In the rows, zero is written as 128.
A single turn carries every row of the set below to another of its rows. Some are shown first; where does it send the rows asked next?
sazaf: [169 128 161 117 120 138 138 111 124 134 156 157]
biri: [159 161 133 113 115 141 134  95 146 155 117 147]
varam: [169 154 135 112 127 143 132 108 144 161 124 152]
kenib: [130 149 140 105 101 160 121 125 116  95 126 140]
rav: [164 153 147 124 108 174 145 115 159 125 119 123]
kive: [150 138 155 106 102 165 113 143 123 102 123 133]
fule: [146 143 153 117 103 132 144  85 125 123 146 150]
meb: [137 153 142 110 116 162 131 124 121  88 133 148]
zesi: [145 139 140 104 120 163 118 144 110 104 138 152]
fip: [167 153 121 117 117 119 106 124 140 134 138 132]
Tid: [166 154 125 116 109 118 104 122 143 133 132 126]
Vigad: [150 147 157 112 106 167 123 134 132  89 123 136]
zede: [150 131 143 140  92 145 134 139 113 149 134 129]
melu: [161 156 119 117 112 117 107 117 141 132 134 130]
Bel: [170 143 136 121 136 174 147 128 145 136 140 145]
Dem: [169 132 177 121  96 137 134 103 139 127 134 133]
Kur: [170 155 144 113 114 145 129 106 153 158 114 140]
taz: [140 135 133 136  96 142 137 133 106 147 139 137]
binip: [144 161 123 119 121 168 156 101 144 124 133 143]
Pupu: [154 141 151 111 125 167 124 142 122  96 136 149]
baf: [139 139 138 138  84 141 137 127 113 143 131 128]

zede turns into baf
rav turns into binip
Where do these go?
fip turns into Tid
kenib turns into zesi
biri turns into varam
sazaf turns into Dem
meb turns into Pupu

A single turn carries every row of the set below to another of its rows. Some are shown first; where does it send the rows asked next?
Dop: [140 142 139 123 128 123 117 153 140 118 115 143 130 142 134 126 139 162
 135 102]
kofut: [100 142 128 103 118 130 158 108 129 138 128 119 123 116 133 140 121 153
 136 141]
ven: [157 125 128 138 129 152 118 140 119 124 141 120 112 141 124 113 124 104
 138 115]
zoze: [136 113 121 125 112 143 152  88 117 119 114 118 139 148 126 122 144 153
 119 130]
deta: [129 145 112 130 145 145 148 116 146 147 124 142 140 171 143 125 144 126
 123 121]
zupi: [132 114 142 126 128 152 138 109 130 111 128  91 143 146 126 105 125 138
 122 124]
Nuled: [103 128 135 117 136 128 136 117 141 135 131 114 138 132 132 143 104 154
 139 159]
med: [111 110 117 118 118 128 135 117 125 122 160 131 106 136 157 139 148 113
 126 116]
dazod: [155 105 104 136 118 123 115 118 110 116 134 135 108 139 131 113 131 126
 127 108]
Bes: [123 151 132 111 104 125 150 118 137 123 124 131 101 140 149 137 139 154
 121 148]
zuli: [120 133 127 105 125 137 133 119 127 136 133 102  92 104 110 129 126 148
 128 134]
puzit: [104 121 140 140 126 132 116 122 132 114 137 113 136 135 108 125 104 121
 132 146]
pebad: [149 118 118 131 143 144 120 123 111 128 119 147 114 140 145 113 126 109
 132  96]
Peb: [127 137 138 140 136 150 120 131 140 121 118 113 135 139 125 131  98 161
 136 143]
pagi: [144 114 110 107 141 161 144 132 112 151 124 143 107 143 150 133 149 136
 128 135]
nur: [120 134 125 136 125 111 112 102 131 119 145 130 132 147 104 124 116 133
 146 152]
gumu: [104 125 131 129 119 124 105 119 106 108 126 148 135 113 139 126 125 147
 140 116]
puro: [130 106 128 103 140 113 133 129 139 134 121 112 141 151 128 120 147 143
 126  97]
Bozut: [127 136 125 124 149 140 113 118 119 137 136 171 111 130 151 138 134 119
 144 117]
vib: [120 123 131 109 129 116 130 123 129 136 126 138 150 128 148 149 159 162
 144 124]
lilu: [123 111 138 114 133 138 142 126 136 124 120  93 132 132 122 117  98 148
 125 139]
gete: [116 135 124 152 112 162 133 123 124 112 130  93 133 144 138 136 127 133
 133 120]
goz: [142 139 137 104 127 120 153 122 138 128 131 164 125 137 131 103 137 128
 124 140]
nomo: [122 128 105 135 108 127 126 149 115 138 107 119 134 141 129 141 157 136
 129 109]
nomid: [159 129 125 116 139 160 143 115 123 145 114 133 125 123 145 117 159 147
 121 133]
mipa: [118 112 122 107 131 141 149 116 115 144 155 122 119 122 124 135 134  99
 140 121]
tage: [137 127 139  91 139 128 117 115 132 142 146 150 116 151 136 103 114 140
 129 142]
Dizaf: [131 116 109 124 145 138 155 131 125 134 114 126 152 147  96 122 138 144
 140 133]
gikos: [127 109 120 106 141 130 136 115 112 140 133 140 110 126 162 128 140 102
 133 117]
melos: [106 133 112 128 126 116 108 140 127 122 117 115 109 142 145 120 115 131
 123  98]
ged: [129 124 131 119 137 131 128  82 129 130 137 122 107 110 109 141 152 139
 131 125]
vik: [ 98 128 121 141 123 151 128 128 124 133 121  97 129 124 122 146 109 132
 130 135]
sudit: [128 121 135 108 125 119 106 149 131 134 133 120 111 125 123 129 171 136
 124 130]
lis: [138 160 127 138 136 129 106 118 145 129 125 124 119 150 122 125 113 158
 141 147]
dovul: [124 135 107 134 135 147 111 114 123 132 146 159  98 126 127 146 139 145
 134 106]
ritu: [125 139 143 115 152 148 139 155 152 123 138 133 122 143 109 123 147 144
 134 138]
Gafir: [136 145 125 151 105 112 129 101 123 104 124 142 124 134 123 134 129 127
 142 128]
Ros: [139 133 121 100 123 161 139 129 113 151 119 126 111 132 160 121 119 155
 125 124]
des: [120 127 133 128 129 134 108 129 127 133 126 102 109 110 112 132 111 140
 131 156]
fuvu: [130 117 111 121 138 156 148 132 119 133 131 157 127 175 139 123 134 118
 129 121]
fifem: [146 119 130 105 139 142 132 132 120 130 139 173 110 149 132 115 138 131
 133 145]
Beril: [134 148 112 137 129 141 118 125 114 146 144 151 115 125 127 149 127 122
 159 138]
fisi: [108 122 131 125 124 122 115 132 126 123 135 149 145 144  99 129 157 132
 132 113]
sel: [131 143 132 124 141 142 120 100 154 123 131 133 110 168 109 122 137 155
 116 128]
natod: [136 131 121 121 125 129 152 154 128 130 119 117 134 137 143 134 151 141
 143 162]
bava: [106 106 123 114 149 126  94 108 122 134 137 107 122 124 142 129 143 141
 127 117]
lup: [120 126 124 124 130 160 133 109 118 135 136 143 154 170 150 120 116 137
 132 120]
Diben: [129 140 125 138 123 137 136 114 144 118 129  96  99 145 139 138 143 118
 120 106]

Dop turns into sudit
Diben turns into sel
Where do these go?
fuvu turns into Bozut
tage turns into mipa
Dizaf turns into gumu
des turns into lilu
gete turns into lis
dovul turns into nomid

